The table:
0.5 0.3 0.0 -2.6 -0.3 0.2 0.5 -0.4 -2.4 0.5 1.2 0.5 -1.4 0.6 1.1 0.2 1.0 -1.4 -0.2 1.2 -1.4 -1.9 -2.2 0.5 -0.4
-1.7 -0.7 -0.2 0.6 0.6 1.8 1.2 -0.2 -0.3 -0.8 -0.2 -1.1 0.8 -1.0 -0.7 0.7 -3.1 -1.1 0.9 -0.6 1.1 2.0 0.8 1.2 0.0
-0.4 2.6 -0.5 1.5 1.7 0.1 1.2 1.4 2.4 0.3 0.0 0.4 -0.5 -0.9 -0.3 -1.1 1.2 1.2 0.6 -0.6 0.4 -0.1 0.6 1.1 0.2
-0.4 -0.6 1.1 -1.0 -0.7 -1.0 -0.8 0.1 1.1 -3.4 -0.2 0.8 0.2 0.7 0.0 -0.1 -0.4 1.2 -0.8 0.1 0.4 1.2 2.1 0.6 1.2
1.2 -1.4 1.1 -0.2 -0.1 -0.5 1.1 -1.0 0.1 1.6 -1.1 -1.5 0.6 0.3 -1.1 -0.3 -0.2 -0.2 -1.4 0.8 -1.4 0.4 -0.5 -3.3 -0.8
1.9 -0.8 0.5 -0.3 0.0 -0.5 1.1 -0.9 -0.2 2.9 0.3 -1.3 0.5 1.8 -1.3 -0.1 -0.9 0.1 -1.7 0.6 -1.1 0.6 -0.2 -2.4 0.4
-1.4 -0.8 0.6 -1.4 0.2 1.9 0.7 -0.4 -1.1 -2.2 0.0 0.9 -1.3 -1.2 1.3 0.3 0.5 -0.7 1.0 0.5 0.6 -0.9 -1.9 0.2 0.1
1.0 -0.1 0.7 -0.1 -1.4 -2.4 -2.5 0.1 -0.2 -1.3 -0.3 0.3 0.4 1.5 0.1 -0.7 -0.3 0.8 -1.7 0.4 -0.6 0.3 1.2 1.0 0.4
0.6 -1.3 0.5 0.1 -1.6 -2.3 -1.9 -1.2 0.0 -0.1 -2.0 0.7 0.7 0.4 1.2 0.0 0.6 0.0 -0.8 0.1 -0.4 0.6 1.1 -0.3 0.3
-0.2 -0.2 -0.2 -2.4 -0.6 0.1 0.5 -0.4 -1.9 0.4 0.9 0.1 -1.3 1.3 1.0 0.1 0.6 -1.0 0.8 1.1 -0.7 -2.6 -2.5 0.6 -0.7
0.1 -0.3 0.4 -2.5 -1.4 -0.1 0.0 0.2 -2.2 -0.6 1.1 0.9 -0.8 0.1 0.0 -1.3 1.5 -1.1 -0.4 -0.1 -0.4 -2.1 -2.7 0.1 0.0
0.7 -1.3 -0.5 0.6 -1.3 -2.2 -2.5 -0.8 -0.7 -0.4 -1.3 0.8 0.0 0.1 1.3 -0.5 -0.9 0.0 -1.1 0.7 -0.3 0.0 0.6 -0.3 0.2
-1.0 -0.1 -0.3 0.1 0.5 1.7 1.1 0.3 -0.5 -0.8 1.2 -0.9 1.2 -0.1 -0.6 0.2 -2.8 -0.5 0.4 -1.4 0.9 1.4 0.5 1.4 0.6
-1.1 -1.1 -0.4 0.4 0.1 1.7 0.8 -0.1 -0.5 -0.7 0.1 -1.1 1.9 -0.8 -0.9 1.1 -2.3 -1.1 1.2 -0.8 1.5 1.8 0.4 1.2 0.3
0.3 2.5 -1.3 1.3 0.0 -0.4 -0.7 0.8 1.9 2.3 -0.4 1.0 -1.0 -0.4 -0.4 0.1 1.2 0.1 0.9 -0.8 0.0 -0.6 -0.1 0.0 -0.8
-1.4 -0.7 -0.9 0.2 0.9 1.7 1.8 -0.7 -0.9 -0.3 0.8 -1.0 0.7 0.2 -1.2 1.5 -2.6 -0.7 1.3 -0.8 0.5 1.2 0.9 1.5 0.9
-1.6 -0.2 1.3 -1.6 1.0 1.7 0.4 0.4 -0.3 -1.9 0.5 1.0 -1.4 0.7 0.6 0.4 1.5 -1.3 0.3 -0.9 -0.1 -1.4 -1.4 0.3 0.4
0.9 -0.3 -0.4 -0.6 -1.1 -1.4 -2.7 -0.3 -0.7 -0.7 -1.4 0.3 0.4 0.6 1.3 0.1 -0.2 1.1 -1.3 0.5 -0.1 0.3 1.3 -0.7 -0.6
0.2 1.7 -0.4 0.9 1.6 0.8 1.5 1.5 2.4 0.8 0.2 -0.1 -0.9 -1.0 -0.5 -0.4 1.4 1.6 1.4 0.1 0.1 0.0 0.7 0.7 0.6
0.0 2.5 -0.5 1.5 1.2 0.5 0.4 1.4 2.8 0.1 0.0 0.6 -1.0 -1.1 -1.0 0.0 1.3 -0.1 1.9 -0.3 0.6 0.2 0.4 0.2 -0.4
-0.8 -0.3 -0.9 -0.1 0.3 1.5 1.1 -0.6 -0.9 -1.0 1.0 -1.3 0.4 0.0 -0.2 1.2 -2.4 -0.8 1.2 -0.1 0.4 1.7 0.8 1.6 0.5
-1.0 -0.5 0.2 -0.2 -0.6 -0.7 -1.6 -0.9 0.0 -2.5 -1.5 0.9 0.3 0.2 1.3 0.8 -0.2 2.1 -0.8 0.0 0.9 1.2 1.6 -0.2 0.7
0.9 -0.5 0.3 0.4 -0.9 -2.0 -3.3 -0.9 0.6 -0.6 -0.7 0.5 -0.2 1.7 0.7 0.0 -0.6 -0.2 -0.3 -0.2 0.2 0.6 1.1 0.0 -0.1
-0.6 -1.0 -1.1 1.6 -0.3 0.3 -0.4 0.3 -2.2 1.3 0.9 -0.9 1.6 0.1 -0.3 1.3 -2.2 -2.6 0.2 -0.2 -0.1 0.8 -0.2 0.4 -0.7
-1.4 -0.6 1.9 -2.3 -0.1 0.9 1.0 0.1 -0.2 -1.8 0.9 0.2 -0.4 -0.1 0.6 -0.7 0.8 0.0 -0.3 0.0 0.4 -1.5 -1.7 1.1 1.6
0.0 0.4 -1.0 0.5 -0.3 1.0 -1.2 -0.2 -1.9 0.8 1.4 -1.9 1.4 0.6 -0.4 0.6 -2.8 -2.5 0.9 -0.9 0.2 0.4 -0.2 0.1 -1.1
0.0 1.7 -1.1 0.3 1.2 0.9 2.0 1.3 2.0 0.9 -0.1 0.9 -1.3 -1.0 0.0 -0.1 1.2 0.9 1.6 0.2 -0.8 0.3 0.7 1.0 0.9
-0.2 0.3 0.3 -2.3 -1.1 1.1 0.1 -0.3 -2.6 -0.5 0.5 1.0 -1.0 0.5 0.2 0.7 1.8 -1.0 -0.3 -0.3 0.3 -2.1 -1.7 -0.8 -1.0
1.6 -1.6 1.4 -0.3 0.4 -0.3 1.3 -0.7 -0.5 2.5 -0.6 -0.9 1.1 -0.1 -0.4 0.2 0.4 -0.3 -1.1 0.8 -0.5 0.4 -0.9 -3.0 -1.0
-0.6 -1.6 1.2 0.3 -1.0 -1.0 -0.9 0.1 1.1 -2.6 -2.2 0.9 -0.4 -0.8 1.3 0.5 -0.8 0.5 -0.3 0.7 0.1 1.8 1.4 0.1 1.1
-1.3 0.7 0.5 -1.8 0.0 2.2 0.2 -0.1 -1.5 -1.8 0.0 1.9 -0.1 -0.2 0.8 1.4 2.4 0.0 -0.3 0.0 0.6 -1.4 -2.1 -0.6 0.3
1.6 1.9 -1.1 0.9 0.3 -1.0 0.7 0.1 0.7 2.9 0.1 0.2 -0.9 -0.1 0.2 -0.9 1.3 0.7 0.6 0.3 -0.3 -0.9 0.1 1.0 0.2
-1.5 0.0 2.1 -1.6 0.3 1.2 0.3 1.0 -0.7 -1.9 1.2 1.4 -1.2 -0.5 0.6 -0.6 1.1 -0.8 -0.7 0.3 0.0 -1.4 -1.9 0.2 0.3
1.9 -1.6 1.0 0.3 1.1 -0.1 0.7 -0.8 0.2 1.7 0.1 -0.9 0.1 1.5 -1.0 -0.5 0.0 -1.1 -0.3 -0.3 -0.9 -0.1 -0.2 -3.4 -0.8
-0.6 -1.1 1.8 -0.7 -0.1 -1.2 -1.3 0.1 1.4 -2.9 -0.8 0.7 0.0 0.6 0.9 -0.4 -0.1 1.8 -1.7 0.6 0.6 1.1 1.5 0.5 1.3
1.9 2.0 -1.1 1.9 0.3 -0.5 -0.3 1.1 1.4 2.0 -0.2 0.2 -0.7 -0.3 -0.3 -1.0 1.1 0.0 1.9 -0.4 -0.4 -0.8 0.3 0.6 -1.3
-0.9 1.4 -1.2 1.9 1.0 0.2 1.5 0.8 2.3 0.1 -0.6 -0.1 -0.9 -1.3 -0.1 -0.5 1.7 0.9 1.4 -0.1 1.3 -0.1 0.0 0.0 0.2
0.6 -0.6 0.4 -0.6 -0.7 -1.7 -2.9 -0.9 -0.3 -0.3 -0.5 1.0 0.4 1.0 0.8 0.2 -0.7 0.8 -1.5 0.4 -0.1 0.2 1.4 -0.5 -0.3
-0.5 -1.1 1.8 0.2 1.2 1.2 2.1 -0.1 1.3 -0.3 0.1 -0.8 0.7 1.1 -2.4 -0.9 -0.1 0.9 -1.0 0.2 -0.1 0.7 0.2 -2.6 1.3
-0.4 0.0 0.7 -2.0 -1.6 -0.3 -0.2 0.5 -1.8 -0.5 0.6 0.3 -0.1 0.4 0.3 -0.6 1.0 -0.3 -0.9 0.7 -0.4 -2.1 -2.9 0.5 0.0
0.3 1.7 -1.1 1.1 1.0 0.3 1.5 0.0 2.3 0.6 -0.1 0.3 -1.3 -1.5 0.1 0.0 0.9 1.7 1.5 -0.1 0.3 -0.2 0.4 1.0 0.5
-0.1 -0.9 -0.4 -0.7 -0.6 -1.7 -0.4 -1.0 1.4 -1.8 -0.9 1.0 0.5 0.8 1.3 0.5 -0.1 1.5 -0.2 0.9 0.3 0.8 2.6 0.4 1.4
0.1 -1.0 1.2 -0.3 -1.3 -2.6 -2.1 -0.4 -0.2 -0.2 -0.3 0.6 0.5 1.5 0.5 -0.5 -0.5 0.3 -1.8 0.5 -0.7 0.4 1.2 0.2 0.4
1.5 -1.6 0.5 0.2 0.2 0.7 1.2 -0.3 -0.8 1.8 -0.5 -1.5 0.9 0.7 -0.7 0.1 0.1 0.4 -1.8 0.0 -0.7 0.4 0.5 -3.9 -0.6
0.8 2.2 -1.5 1.4 0.3 -0.7 -0.3 1.4 0.6 1.9 0.0 -0.1 -0.7 -0.8 -0.8 -0.7 0.3 -0.1 1.4 -0.5 -0.1 -0.6 0.4 -0.2 -1.0
1.0 1.5 -1.5 1.5 0.4 -1.0 0.2 0.6 0.8 2.4 -0.7 -0.3 -1.3 -2.1 -0.2 -0.7 1.5 0.6 0.8 0.2 -0.2 -1.1 -0.8 0.2 -1.5
1.4 -1.2 0.6 -0.1 0.8 -0.1 1.0 -1.3 0.4 2.2 0.0 -0.9 0.1 1.1 -1.2 0.2 0.1 -1.1 0.0 -0.7 -1.1 -0.1 -0.7 -3.2 -0.2
0.2 -1.6 1.2 -0.5 1.5 1.8 2.2 -0.8 0.7 0.4 -0.8 -0.8 1.1 0.4 -0.9 -0.1 1.1 0.5 -1.0 -0.2 0.1 1.3 -0.1 -3.1 1.1
-0.7 2.1 -1.1 1.0 0.8 0.2 1.0 1.2 3.1 0.2 -0.4 0.2 -0.8 -1.8 -1.4 -0.4 -0.1 1.8 0.7 -0.5 0.3 -0.4 0.2 0.6 0.2
0.9 -1.1 0.1 -0.2 -0.5 -2.1 -1.6 -1.4 -0.4 -0.3 -0.2 1.1 0.0 1.4 1.8 0.5 0.1 0.6 -1.0 1.0 -0.4 0.1 1.3 -0.1 0.1
-0.6 1.4 -0.4 1.3 0.7 0.1 2.0 0.9 1.7 0.4 -0.7 0.0 -1.5 -2.1 -0.3 -0.5 1.0 1.0 1.2 0.3 0.1 0.7 -0.3 0.0 0.1
-0.7 0.7 0.3 -2.0 -0.3 1.0 -0.8 -0.6 -2.5 -0.3 -0.1 0.8 -0.9 0.0 1.2 0.6 1.4 -0.5 -0.8 0.3 0.1 -1.5 -2.9 -0.6 -1.1
-0.3 -0.2 -0.8 1.0 -0.5 0.7 -0.7 -0.3 -1.5 0.2 0.6 -1.4 1.8 1.3 -0.7 0.7 -2.5 -2.3 1.6 -1.7 0.0 0.3 0.3 0.3 -0.9
0.6 -0.9 0.9 0.4 -1.1 -2.6 -2.5 -0.3 -0.2 -1.3 -0.6 0.7 0.9 0.8 0.4 -1.0 -0.1 1.1 -0.8 0.5 -0.6 0.2 1.4 0.2 0.3
1.2 -1.9 0.3 0.7 -1.3 -2.4 -2.4 -0.4 -0.4 -1.0 -1.3 0.1 0.0 -0.1 1.0 -0.1 -0.7 0.7 -0.7 0.9 0.0 0.6 0.9 -0.3 -0.6
-1.3 -0.2 1.0 -2.4 0.0 1.7 0.8 1.0 -0.8 -2.1 1.0 0.9 -1.0 -0.1 0.4 -0.4 1.6 -0.8 0.1 0.1 0.0 -0.9 -1.8 0.6 0.6
-1.8 -0.6 -0.9 -0.2 0.8 2.4 0.5 0.0 -1.4 -0.6 1.0 -0.5 1.8 -0.5 -0.6 1.7 -2.3 -0.9 0.4 -1.3 0.8 1.4 0.5 0.6 0.4
0.8 1.8 -1.3 2.1 -0.2 -1.2 0.2 0.7 0.4 2.7 -0.4 -0.6 -1.1 -1.5 0.8 -0.6 0.3 0.2 0.6 0.4 0.3 -0.6 -0.5 -0.4 -0.9
0.1 -0.3 0.0 -2.2 -0.7 -0.1 -0.1 -0.6 -1.8 0.1 0.7 0.9 -1.2 1.2 1.1 0.7 1.0 -2.0 -0.3 1.0 -1.3 -1.5 -2.5 0.3 0.0
1.1 2.6 -0.7 1.3 -0.1 -0.7 -0.2 1.2 1.4 1.3 0.0 -0.3 -0.1 -0.4 -0.1 -1.4 0.4 0.6 1.1 0.5 -0.1 -0.6 0.2 0.7 -0.6
-0.8 -0.7 -1.6 0.1 0.2 1.3 0.5 -0.3 -0.3 -0.1 1.0 -1.2 0.5 0.0 -1.2 1.2 -2.3 -0.4 1.0 -0.2 0.4 0.9 0.8 2.0 1.3
-0.6 2.6 0.2 1.2 1.1 -0.2 1.5 1.0 2.3 0.0 1.2 -0.4 -0.8 -1.1 -1.0 -1.3 1.0 1.8 0.9 -0.2 -0.2 -0.3 0.8 1.4 0.3
-0.2 2.3 -1.2 1.3 1.4 1.2 1.4 1.0 2.4 0.4 -0.2 0.0 -0.7 -1.8 -0.1 0.1 2.0 1.9 0.9 -0.2 0.8 -0.2 0.6 0.6 -0.4
-1.8 -1.3 -0.8 1.3 0.6 1.3 0.9 0.3 -1.3 -0.3 0.8 -1.1 1.5 -1.4 -1.3 0.8 -2.6 -1.6 0.8 -0.6 1.1 1.7 0.3 1.6 -0.1
1.8 -1.5 2.2 0.2 0.1 -0.4 1.1 -0.3 -0.1 2.3 -0.2 -1.1 0.5 1.7 -1.7 -1.2 0.8 -0.1 -1.9 0.1 -1.0 -0.7 -0.2 -2.3 -0.3
-1.0 -0.8 0.5 0.1 -0.9 -0.5 -1.7 -1.4 0.7 -2.5 -0.8 1.5 1.5 0.2 1.4 0.3 -0.7 1.9 -0.9 0.2 0.9 1.1 2.0 0.1 0.5
0.4 -0.9 0.9 -1.2 -1.4 -0.1 -0.5 -0.6 -2.1 0.1 0.3 0.8 -0.6 -0.5 0.9 -0.2 0.9 -1.8 -1.1 0.4 -0.3 -1.5 -2.8 0.1 -1.2
0.0 1.9 -0.5 1.0 1.6 0.7 0.9 1.3 2.6 0.0 0.0 0.2 -0.8 -1.4 -0.7 0.3 1.6 0.7 1.5 -0.9 0.7 0.2 0.0 0.6 0.1
1.1 -0.1 -0.1 0.4 -1.3 -1.9 -2.6 -0.5 -0.1 -0.4 -0.7 0.6 0.7 0.1 1.7 1.0 -0.4 0.8 -1.8 -0.1 -0.4 -0.1 1.1 -0.6 -0.8
-0.2 -0.6 -1.0 0.5 -0.7 0.7 -1.0 -0.1 -2.1 1.5 1.5 -2.1 2.0 0.3 -1.1 -0.1 -1.9 -1.2 -0.3 -0.8 0.1 0.5 0.2 1.9 -0.6
-0.3 -0.4 -1.5 0.4 0.3 0.7 -0.2 0.3 -2.1 1.3 1.8 -1.9 2.1 0.7 -1.1 -0.2 -2.2 -1.4 0.1 -1.0 -0.1 0.7 0.5 1.7 -0.7
The rows are grouped in 3 different ways at once, and each row is in one group of each.
Some rows of the table again, each followed by its group in each grouping, the grouping that moves the rows most first:
-1.1 -1.1 -0.4 0.4 0.1 1.7 0.8 -0.1 -0.5 -0.7 0.1 -1.1 1.9 -0.8 -0.9 1.1 -2.3 -1.1 1.2 -0.8 1.5 1.8 0.4 1.2 0.3 rope lake brick
-0.9 1.4 -1.2 1.9 1.0 0.2 1.5 0.8 2.3 0.1 -0.6 -0.1 -0.9 -1.3 -0.1 -0.5 1.7 0.9 1.4 -0.1 1.3 -0.1 0.0 0.0 0.2 tile lake brick
0.1 -0.3 0.4 -2.5 -1.4 -0.1 0.0 0.2 -2.2 -0.6 1.1 0.9 -0.8 0.1 0.0 -1.3 1.5 -1.1 -0.4 -0.1 -0.4 -2.1 -2.7 0.1 0.0 moss cork bell
0.6 -0.9 0.9 0.4 -1.1 -2.6 -2.5 -0.3 -0.2 -1.3 -0.6 0.7 0.9 0.8 0.4 -1.0 -0.1 1.1 -0.8 0.5 -0.6 0.2 1.4 0.2 0.3 pond cork bell
-0.2 -0.2 -0.2 -2.4 -0.6 0.1 0.5 -0.4 -1.9 0.4 0.9 0.1 -1.3 1.3 1.0 0.1 0.6 -1.0 0.8 1.1 -0.7 -2.6 -2.5 0.6 -0.7 moss cork quill
0.4 -0.9 0.9 -1.2 -1.4 -0.1 -0.5 -0.6 -2.1 0.1 0.3 0.8 -0.6 -0.5 0.9 -0.2 0.9 -1.8 -1.1 0.4 -0.3 -1.5 -2.8 0.1 -1.2 moss cork brick
1.2 -1.4 1.1 -0.2 -0.1 -0.5 1.1 -1.0 0.1 1.6 -1.1 -1.5 0.6 0.3 -1.1 -0.3 -0.2 -0.2 -1.4 0.8 -1.4 0.4 -0.5 -3.3 -0.8 flag cork brick
-1.8 -1.3 -0.8 1.3 0.6 1.3 0.9 0.3 -1.3 -0.3 0.8 -1.1 1.5 -1.4 -1.3 0.8 -2.6 -1.6 0.8 -0.6 1.1 1.7 0.3 1.6 -0.1 rope lake brick
0.9 -1.1 0.1 -0.2 -0.5 -2.1 -1.6 -1.4 -0.4 -0.3 -0.2 1.1 0.0 1.4 1.8 0.5 0.1 0.6 -1.0 1.0 -0.4 0.1 1.3 -0.1 0.1 pond cork quill
-1.0 -0.5 0.2 -0.2 -0.6 -0.7 -1.6 -0.9 0.0 -2.5 -1.5 0.9 0.3 0.2 1.3 0.8 -0.2 2.1 -0.8 0.0 0.9 1.2 1.6 -0.2 0.7 pond lake vine
0.9 -0.3 -0.4 -0.6 -1.1 -1.4 -2.7 -0.3 -0.7 -0.7 -1.4 0.3 0.4 0.6 1.3 0.1 -0.2 1.1 -1.3 0.5 -0.1 0.3 1.3 -0.7 -0.6 pond cork vine
-1.6 -0.2 1.3 -1.6 1.0 1.7 0.4 0.4 -0.3 -1.9 0.5 1.0 -1.4 0.7 0.6 0.4 1.5 -1.3 0.3 -0.9 -0.1 -1.4 -1.4 0.3 0.4 moss lake soap
-1.7 -0.7 -0.2 0.6 0.6 1.8 1.2 -0.2 -0.3 -0.8 -0.2 -1.1 0.8 -1.0 -0.7 0.7 -3.1 -1.1 0.9 -0.6 1.1 2.0 0.8 1.2 0.0 rope lake brick
-0.7 2.1 -1.1 1.0 0.8 0.2 1.0 1.2 3.1 0.2 -0.4 0.2 -0.8 -1.8 -1.4 -0.4 -0.1 1.8 0.7 -0.5 0.3 -0.4 0.2 0.6 0.2 tile lake bell
-0.6 -1.6 1.2 0.3 -1.0 -1.0 -0.9 0.1 1.1 -2.6 -2.2 0.9 -0.4 -0.8 1.3 0.5 -0.8 0.5 -0.3 0.7 0.1 1.8 1.4 0.1 1.1 pond lake brick
1.5 -1.6 0.5 0.2 0.2 0.7 1.2 -0.3 -0.8 1.8 -0.5 -1.5 0.9 0.7 -0.7 0.1 0.1 0.4 -1.8 0.0 -0.7 0.4 0.5 -3.9 -0.6 flag cork vine
-0.6 2.6 0.2 1.2 1.1 -0.2 1.5 1.0 2.3 0.0 1.2 -0.4 -0.8 -1.1 -1.0 -1.3 1.0 1.8 0.9 -0.2 -0.2 -0.3 0.8 1.4 0.3 tile lake bell
1.1 -0.1 -0.1 0.4 -1.3 -1.9 -2.6 -0.5 -0.1 -0.4 -0.7 0.6 0.7 0.1 1.7 1.0 -0.4 0.8 -1.8 -0.1 -0.4 -0.1 1.1 -0.6 -0.8 pond cork vine
0.0 2.5 -0.5 1.5 1.2 0.5 0.4 1.4 2.8 0.1 0.0 0.6 -1.0 -1.1 -1.0 0.0 1.3 -0.1 1.9 -0.3 0.6 0.2 0.4 0.2 -0.4 tile lake soap
-0.8 -0.3 -0.9 -0.1 0.3 1.5 1.1 -0.6 -0.9 -1.0 1.0 -1.3 0.4 0.0 -0.2 1.2 -2.4 -0.8 1.2 -0.1 0.4 1.7 0.8 1.6 0.5 rope lake quill
1.9 -0.8 0.5 -0.3 0.0 -0.5 1.1 -0.9 -0.2 2.9 0.3 -1.3 0.5 1.8 -1.3 -0.1 -0.9 0.1 -1.7 0.6 -1.1 0.6 -0.2 -2.4 0.4 flag cork quill
0.9 -0.5 0.3 0.4 -0.9 -2.0 -3.3 -0.9 0.6 -0.6 -0.7 0.5 -0.2 1.7 0.7 0.0 -0.6 -0.2 -0.3 -0.2 0.2 0.6 1.1 0.0 -0.1 pond cork soap
-1.0 -0.1 -0.3 0.1 0.5 1.7 1.1 0.3 -0.5 -0.8 1.2 -0.9 1.2 -0.1 -0.6 0.2 -2.8 -0.5 0.4 -1.4 0.9 1.4 0.5 1.4 0.6 rope lake bell
0.1 -1.0 1.2 -0.3 -1.3 -2.6 -2.1 -0.4 -0.2 -0.2 -0.3 0.6 0.5 1.5 0.5 -0.5 -0.5 0.3 -1.8 0.5 -0.7 0.4 1.2 0.2 0.4 pond cork bell
0.5 0.3 0.0 -2.6 -0.3 0.2 0.5 -0.4 -2.4 0.5 1.2 0.5 -1.4 0.6 1.1 0.2 1.0 -1.4 -0.2 1.2 -1.4 -1.9 -2.2 0.5 -0.4 moss cork quill
-0.4 0.0 0.7 -2.0 -1.6 -0.3 -0.2 0.5 -1.8 -0.5 0.6 0.3 -0.1 0.4 0.3 -0.6 1.0 -0.3 -0.9 0.7 -0.4 -2.1 -2.9 0.5 0.0 moss cork bell
-0.2 0.3 0.3 -2.3 -1.1 1.1 0.1 -0.3 -2.6 -0.5 0.5 1.0 -1.0 0.5 0.2 0.7 1.8 -1.0 -0.3 -0.3 0.3 -2.1 -1.7 -0.8 -1.0 moss cork vine
-1.4 -0.7 -0.9 0.2 0.9 1.7 1.8 -0.7 -0.9 -0.3 0.8 -1.0 0.7 0.2 -1.2 1.5 -2.6 -0.7 1.3 -0.8 0.5 1.2 0.9 1.5 0.9 rope lake quill
0.8 1.8 -1.3 2.1 -0.2 -1.2 0.2 0.7 0.4 2.7 -0.4 -0.6 -1.1 -1.5 0.8 -0.6 0.3 0.2 0.6 0.4 0.3 -0.6 -0.5 -0.4 -0.9 tile cork brick
1.0 -0.1 0.7 -0.1 -1.4 -2.4 -2.5 0.1 -0.2 -1.3 -0.3 0.3 0.4 1.5 0.1 -0.7 -0.3 0.8 -1.7 0.4 -0.6 0.3 1.2 1.0 0.4 pond cork bell
1.2 -1.9 0.3 0.7 -1.3 -2.4 -2.4 -0.4 -0.4 -1.0 -1.3 0.1 0.0 -0.1 1.0 -0.1 -0.7 0.7 -0.7 0.9 0.0 0.6 0.9 -0.3 -0.6 pond cork brick
-0.1 -0.9 -0.4 -0.7 -0.6 -1.7 -0.4 -1.0 1.4 -1.8 -0.9 1.0 0.5 0.8 1.3 0.5 -0.1 1.5 -0.2 0.9 0.3 0.8 2.6 0.4 1.4 pond lake quill
-0.3 -0.2 -0.8 1.0 -0.5 0.7 -0.7 -0.3 -1.5 0.2 0.6 -1.4 1.8 1.3 -0.7 0.7 -2.5 -2.3 1.6 -1.7 0.0 0.3 0.3 0.3 -0.9 rope cork soap
-0.4 -0.6 1.1 -1.0 -0.7 -1.0 -0.8 0.1 1.1 -3.4 -0.2 0.8 0.2 0.7 0.0 -0.1 -0.4 1.2 -0.8 0.1 0.4 1.2 2.1 0.6 1.2 pond lake bell
-0.8 -0.7 -1.6 0.1 0.2 1.3 0.5 -0.3 -0.3 -0.1 1.0 -1.2 0.5 0.0 -1.2 1.2 -2.3 -0.4 1.0 -0.2 0.4 0.9 0.8 2.0 1.3 rope lake quill
-0.2 2.3 -1.2 1.3 1.4 1.2 1.4 1.0 2.4 0.4 -0.2 0.0 -0.7 -1.8 -0.1 0.1 2.0 1.9 0.9 -0.2 0.8 -0.2 0.6 0.6 -0.4 tile lake vine
-1.5 0.0 2.1 -1.6 0.3 1.2 0.3 1.0 -0.7 -1.9 1.2 1.4 -1.2 -0.5 0.6 -0.6 1.1 -0.8 -0.7 0.3 0.0 -1.4 -1.9 0.2 0.3 moss lake bell
0.2 1.7 -0.4 0.9 1.6 0.8 1.5 1.5 2.4 0.8 0.2 -0.1 -0.9 -1.0 -0.5 -0.4 1.4 1.6 1.4 0.1 0.1 0.0 0.7 0.7 0.6 tile lake bell
-1.8 -0.6 -0.9 -0.2 0.8 2.4 0.5 0.0 -1.4 -0.6 1.0 -0.5 1.8 -0.5 -0.6 1.7 -2.3 -0.9 0.4 -1.3 0.8 1.4 0.5 0.6 0.4 rope lake vine
-0.5 -1.1 1.8 0.2 1.2 1.2 2.1 -0.1 1.3 -0.3 0.1 -0.8 0.7 1.1 -2.4 -0.9 -0.1 0.9 -1.0 0.2 -0.1 0.7 0.2 -2.6 1.3 flag lake bell
-1.3 0.7 0.5 -1.8 0.0 2.2 0.2 -0.1 -1.5 -1.8 0.0 1.9 -0.1 -0.2 0.8 1.4 2.4 0.0 -0.3 0.0 0.6 -1.4 -2.1 -0.6 0.3 moss lake vine
-1.3 -0.2 1.0 -2.4 0.0 1.7 0.8 1.0 -0.8 -2.1 1.0 0.9 -1.0 -0.1 0.4 -0.4 1.6 -0.8 0.1 0.1 0.0 -0.9 -1.8 0.6 0.6 moss lake bell
0.0 0.4 -1.0 0.5 -0.3 1.0 -1.2 -0.2 -1.9 0.8 1.4 -1.9 1.4 0.6 -0.4 0.6 -2.8 -2.5 0.9 -0.9 0.2 0.4 -0.2 0.1 -1.1 rope cork soap
1.6 1.9 -1.1 0.9 0.3 -1.0 0.7 0.1 0.7 2.9 0.1 0.2 -0.9 -0.1 0.2 -0.9 1.3 0.7 0.6 0.3 -0.3 -0.9 0.1 1.0 0.2 tile cork quill
0.7 -1.3 -0.5 0.6 -1.3 -2.2 -2.5 -0.8 -0.7 -0.4 -1.3 0.8 0.0 0.1 1.3 -0.5 -0.9 0.0 -1.1 0.7 -0.3 0.0 0.6 -0.3 0.2 pond cork brick
-0.7 0.7 0.3 -2.0 -0.3 1.0 -0.8 -0.6 -2.5 -0.3 -0.1 0.8 -0.9 0.0 1.2 0.6 1.4 -0.5 -0.8 0.3 0.1 -1.5 -2.9 -0.6 -1.1 moss cork vine
0.6 -0.6 0.4 -0.6 -0.7 -1.7 -2.9 -0.9 -0.3 -0.3 -0.5 1.0 0.4 1.0 0.8 0.2 -0.7 0.8 -1.5 0.4 -0.1 0.2 1.4 -0.5 -0.3 pond cork vine
-1.0 -0.8 0.5 0.1 -0.9 -0.5 -1.7 -1.4 0.7 -2.5 -0.8 1.5 1.5 0.2 1.4 0.3 -0.7 1.9 -0.9 0.2 0.9 1.1 2.0 0.1 0.5 pond lake vine
